Here are some points, one per row:
[ 12 -54  -5   4 -66  19  -9  19   1  -6  12 -53 -40 -18  16   3 -53  22 -56   3 -40  20  22 -32  26 -72  23 -51   0 -39 -44  20  40  63  22 -11 -17 -19  88 -49 -12  34  92   8  -9 -33  30 -16]
[ -9  61  71  -8 -37  23 -23   4  11 -23   2  39  10  -5 -34  17 -11 -11 -27 -56 -37 -69  42  17   8 -33  -9   3  -7  14  63 -50 -26 -25   4 -51 -17 -14 -16 -23  41   5  -9 -35 -43  15   0  10]
[  7  -9 -21  18  11  -2   7  19 -19  18 -16   5 -56  14 -11  13  42 -24  54  27 -21 -41 -22  -5  72 -23 -41  41  28 -15 -45  -1 -21 -16  16  20  24 -18   6 -10 -38 -28  -5  43 -32 -15  14 -18]
[ 12 -16  41  17  23 -28 -54  -7 -16  19   8 -16   4  22  26  -4  18   1  32  19 -22 -13  -2 -42 -19  14 -42 -34  -6  -6  30   4 -16 -15   3  17 -14  -8 -18  -1 -10   6  -2   9  44   2 -10   3]
[-80  -7 -11  20 -23 -34  -1 -24 -17  14  42   7  23  -8  -2  40  17  -7  46  14  18  19  13  -6  43 -45 -23 -52  20 -12  16 -22 -24 -13  18 -12 -22  29  54   8 -58   7   7  16  15  34   7  -8]
[-15 -19 -53  27  55  -2 -12 -11 -23  10 -44  12  15  19 -10 -34 -55 -21 -48  70 -17  28  39   8  26  20 -15 -39  25 -17  40  -2  -7 -41  28 -30 -30  10 -39 -14  -2   6  14  11 -88  -2   8  -3]
[  22  -10    1  -34   -9    5    4  -22   30  -19   49   94   -2    2  -26   -5  -17   29  -25   -8  -25  -40   -5   26    0    9   -5   -1  -63   69    6   97  -14    4  -39  -45  -44   -8   47   19   -3   21 -104   11  -40   21  -39   23]
[ 27   2 -21  20  -4  -6 -14  58 -21  23 -26 -14 -65  13  11 -18  55 -19  14  14 -52   4 -21  -3 -25 -29 -19 -29  16 -12 -26  15  30 -27   8  33  20  70  -4  51  32 -23  -7  -7 -51  -8   1  -7]
[-71  -6 -11  17 -24 -15  21   1 -16  10  25  28 -15  64 -19  49 -48 -20  50   7  41  -2   9 -10   8  -6 -10 -43  -7  -4 -36 -38  43 -31  16 -15  -9  -5 -28  -7 -39  -9 -15  24  -6  15   5  -7]
[ 32  15   9 -17  87   0 -41  50  14  -9 -54  79  75  19 -60  47  15  17  72 -48  38  40 -31 -52 -43 -62 -17  31  -4  11  59  14  60  76  11 -42 -13  22  54   2 -13   5 -25 -12  35 -36  30 -36]
[ -19  -64   -7   13  -30  -14   32  -22  -15   26   11    4   42   20    5   34  -42   10   20  -22  -48  -18  -42  -34   54    8    7   12    4  -14  -31   -8  -11   40   11   22   -3   74 -106   25  -39    0   -3   43    7  -36   14  -26]
[ -7 -30   4 -54 -14   7  78  28  58 -74 -18 -22 -21  -3  18   3  81  13  -6 -15  40  -9 103 -23 -22 -35  11  20  61  55   8  46 -11 -66 -56 -53 -16  -1 -68 -30 -26  32  -2  -6  -7 -16 -59  84]
[ 42  29 -37   5 -32  44  97  33  -7  20 -77 -24  23 -43  54 -50 -15   9   7  29 -32 -58 -17  -6  10  18  30   6 -71  23  28 -54  -1 -43 -31  45  -7   8  82 -38   9   1 -47 -30  14 -20 -47  31]
[ 25  23  -8   4 -40  -3  42 -54  -7  15  -1 -42 -19   4  19  35  45  -1 -18 -13   4  -4 -46  45 -11  18 -27  52  -4 -20  44  41  16  26   0  55  43  34  -8 -45  11 -22  20  27  14 -21  12 -16]
[ 29 -40  -1 -24   0  31 -57   8  17  -2  34 -14  28 -39  12 -23  28   6 -31 -12  62 -31 -61  12 -21 -46  67 -20  15  20  42  11 -20  17 -34  57  58 -43  -1 -30  36 -32 -37 -16   1  38 -15   5]
[ 53  34 -79  26  15   4 -43 -61 -26  35 -39  -7 -26   7  39  -7 -10  12   9  43   5  -9  -7  21  14 -55  17 -60  33  -2 -30  12 -46 -15   2  16 -43  12 -37  22 121  21 -19  17  42   0 -20   4]
[ 42   4   2  26  81  15  34  69 -20   3  19  -7  15 -13  -2  -6 -27 -15  -8 -26  21  19  60   0 -22 127  28  21 -16 -24 -18 -17 -32 -36  31 -39 -40  -9  43 -24   7  20  42   6 -21  84  10   1]
[ -5  35  33 -72  -9  18  74  39  69 -54 -43 -20 -43   7  15 -13  34  84  -5  40  13  -7 -10   8  36  37  -1 -21  61  32  16   9  -9 127 -48 -19 -14 -11 -65  11 -38  59  30 -15 -21  75  -7  14]
[ -4 -20 -28  10  29  -7 -20 -44  -7   6 -16 -35 -35   7  23  -5 -66  15 -22  17   0 -61  11  19 -44 -19  15  38  19 -22   8 -15  -3  27  12   1 -20  -4  17  -1 -15  24  46  -6 -25 -18   9  -6]
[ -6  14 -36   3 -49  -3 -35 -60  -5   5 -50 -33 -53  13  18  12  50 -21  31   9 -50  14 -15 -28 -23  78   4 -42  18  -1  17  20 -12 -41 -11  44  45  -2  17  54  32 -32  -8  14 -58 -10 -12  12]
[ 20  48  40 -10 -45  12 -26 -11  16 -46 -26   1 -12 -21 -52 -55  -7 -32  14  19  11 -21  76  42  27 -10  49  38 -62 -19  16  48   1 -22  26 -64  16 -10 -30   2   6  -6  67 -11  76  61  34   0]
[ 12 -11  50   6  72  -4 -24  -3  -6  10 -48 -10 -38 -34  17  -9 -45   2  37 -11  11  20  -7  81 -23  55  -7   6 -19   1  16 -19 -36 -10  -5  15  -2   4 -50 -17  14   0  -8  27 -17 -61 -10   5]
[ -25  -26    7   -2   88  -41   14 -112    0   -6   24   81  -18  -19  -86    8   73  -24  -30   20    5   17  -27  -42  -61   26  -26  -47  -21   -8  -59  -94    8   35   31  -37   24   33  -13   -5    8  -32  -15    4   37  -47   50  -48]
[ 25  18  20 -20  -2   6 -89 -13  18 -22 -16  -2  24  43   2   4 -34  -8 -84 -15  51 103  14  10 -10  39  26  31 -14  26   5 -71 -11 -40 -26   3  22  -3   5  10 -42 -13 -25  -5  58   0 -25  29]
[ 16   8  13  46  -1  10  35 -19 -46  65 -10  61 -29 -59  23 -13  61  17 -30 -20 -31  50 -29  28 -36   2  21  45  -4  11   8 -21  11 -15  13  -2 -89 -87 -39 -24  -8  29 -78 -26  -4   5 -24 -12]
[-14  -9  21 -18  65  -9   8 -36  15 -22  44 -31  -9  23  -9  30 -85 -38  30  11 -33  50 -14 -21  51 -25  -9 -10  29   5 -37  30  15 -49 -19  43  92  28 -40 -18 -33 -60  -4   8  49   7  -4  15]
[-11 -38 -17  31  40  17  13  72 -29  26  -5  -1 -42   8   0  14  16 -21 -39  48 -31 -50  -2 -19  38   3 -31  -4  23 -23  25  41  39 -25  25   8  -4   3 -23  61  32 -11   7  -6   6 -35  12 -15]
[-37   3  46   0 -55  30 -84  18  -1  14  36  35   7   2   8 -41  34  30   1   6  25 -19 -16  -5 -21  38  16  37  20  19 -14   2 -18  28  -8 -12 -48  33  20 -57  51  28 -39 -35 -31  -8 -15  -1]
[ 11  28 -20  -6  -6  16   8 -42   7  -8  32 -36  70  41  10 -26  -7  11 -22 -43  -1  33  -1  32 -31  51  61  -8 -33 -18   5  22 -50  38   3   9  12 -45 -11 -15 -43   8  46 -18  40 -35  15  -7]
[ -5 -13 -33   6   6 -22 -44 -11  -6   8  40 -24  27  21  19  -4  72   1  27  15 -47 -19  -6 -14  49 -29 -14  -4  -1  -8  -4 -14 109  -2   0  19   4 -18 -18  30   7   0  11  32 -11  10  -2   1]
[-57 -22  42  -7 -32 -42  98  36   6  -6  51  -4  58  56 -15  -4   2   0  30  14  23  53 -18  -7 -35 -90  -7  32  -7 -11 -10 -28 -24  34   6   6  25  -9  79  74  65 -11  19   4  19  -7  21 -17]
[-22  22   1  -1  20 -45  17  16   0   6   9 -11 -40 -38  10 -38 -66   9  -2 -76  64  18 -20 -15 -12  -2  -7  45 -26  -4   7  -6  -6  23  -3  17   5   7   7   6   6   1   3  -8  16 -32   2  -6]
[  6  -8  19  19 -44  21  54 -19 -16   2  33  10  36  13 -21  19 -26 -31  16  21  43  -4  31 -12  36  16 -20 -43  67 -15 -40 -20  25 -45  24 -21  -1   4  67  62 -54 -13  13  -6  -4   8  12  -4]
[ 34  17 -58 -12 -20  47 -61  11  13 -14  40 -42   5 -52  17   8  16  15  15 -25  32  35  10   8 -11   5 -30  26 -60 -11  13 -15 -29  31  -5   5   7 -34  -6   0  39  14  45 -41 -28  19   5   4]
[ -7   3 -44 -13 -51 -38  31  75  12 -18  32   7   5 -31 -27  11 -50 -19  -6 -50  -9  16  -5   0 -13  50  -9  26  42   2 -30 -14  44  -7  -2   1  42  -4  44 -19 -33 -28   0   4  67   0  11  -3]
[-32  37  69 -17   0 -12 -30  14  15 -11 -53 -13  95 -33  13   7   4  10 -45  -6  -9 -63  -8  19 -13 -39  -7  -2 -53  15 -50  78 -15   3 -22  15  14 -19 -12 -10 -10  -1 -11 -24 -45  45 -15  15]
Along one direction, these points spread out more than along any other. How many in every 100 of the points above lie lower along it than each point below? Answers are rounded to whole numbers. More than half of the points above lie lower than the first one.
[ -6  14 -36   3 -49  -3 -35 -60  -5   5 -50 -33 -53  13  18  12  50 -21  31   9 -50  14 -15 -28 -23  78   4 -42  18  -1  17  20 -12 -41 -11  44  45  -2  17  54  32 -32  -8  14 -58 -10 -12  12] 67
[ 12 -54  -5   4 -66  19  -9  19   1  -6  12 -53 -40 -18  16   3 -53  22 -56   3 -40  20  22 -32  26 -72  23 -51   0 -39 -44  20  40  63  22 -11 -17 -19  88 -49 -12  34  92   8  -9 -33  30 -16] 61
[ 12 -16  41  17  23 -28 -54  -7 -16  19   8 -16   4  22  26  -4  18   1  32  19 -22 -13  -2 -42 -19  14 -42 -34  -6  -6  30   4 -16 -15   3  17 -14  -8 -18  -1 -10   6  -2   9  44   2 -10   3] 56
[-32  37  69 -17   0 -12 -30  14  15 -11 -53 -13  95 -33  13   7   4  10 -45  -6  -9 -63  -8  19 -13 -39  -7  -2 -53  15 -50  78 -15   3 -22  15  14 -19 -12 -10 -10  -1 -11 -24 -45  45 -15  15] 8
[-11 -38 -17  31  40  17  13  72 -29  26  -5  -1 -42   8   0  14  16 -21 -39  48 -31 -50  -2 -19  38   3 -31  -4  23 -23  25  41  39 -25  25   8  -4   3 -23  61  32 -11   7  -6   6 -35  12 -15] 72
[-22  22   1  -1  20 -45  17  16   0   6   9 -11 -40 -38  10 -38 -66   9  -2 -76  64  18 -20 -15 -12  -2  -7  45 -26  -4   7  -6  -6  23  -3  17   5   7   7   6   6   1   3  -8  16 -32   2  -6] 42
[ 11  28 -20  -6  -6  16   8 -42   7  -8  32 -36  70  41  10 -26  -7  11 -22 -43  -1  33  -1  32 -31  51  61  -8 -33 -18   5  22 -50  38   3   9  12 -45 -11 -15 -43   8  46 -18  40 -35  15  -7] 33
[ 42   4   2  26  81  15  34  69 -20   3  19  -7  15 -13  -2  -6 -27 -15  -8 -26  21  19  60   0 -22 127  28  21 -16 -24 -18 -17 -32 -36  31 -39 -40  -9  43 -24   7  20  42   6 -21  84  10   1] 31
[ -7 -30   4 -54 -14   7  78  28  58 -74 -18 -22 -21  -3  18   3  81  13  -6 -15  40  -9 103 -23 -22 -35  11  20  61  55   8  46 -11 -66 -56 -53 -16  -1 -68 -30 -26  32  -2  -6  -7 -16 -59  84] 0
[  22  -10    1  -34   -9    5    4  -22   30  -19   49   94   -2    2  -26   -5  -17   29  -25   -8  -25  -40   -5   26    0    9   -5   -1  -63   69    6   97  -14    4  -39  -45  -44   -8   47   19   -3   21 -104   11  -40   21  -39   23] 6
[ 20  48  40 -10 -45  12 -26 -11  16 -46 -26   1 -12 -21 -52 -55  -7 -32  14  19  11 -21  76  42  27 -10  49  38 -62 -19  16  48   1 -22  26 -64  16 -10 -30   2   6  -6  67 -11  76  61  34   0] 22
[ -5  35  33 -72  -9  18  74  39  69 -54 -43 -20 -43   7  15 -13  34  84  -5  40  13  -7 -10   8  36  37  -1 -21  61  32  16   9  -9 127 -48 -19 -14 -11 -65  11 -38  59  30 -15 -21  75  -7  14] 3
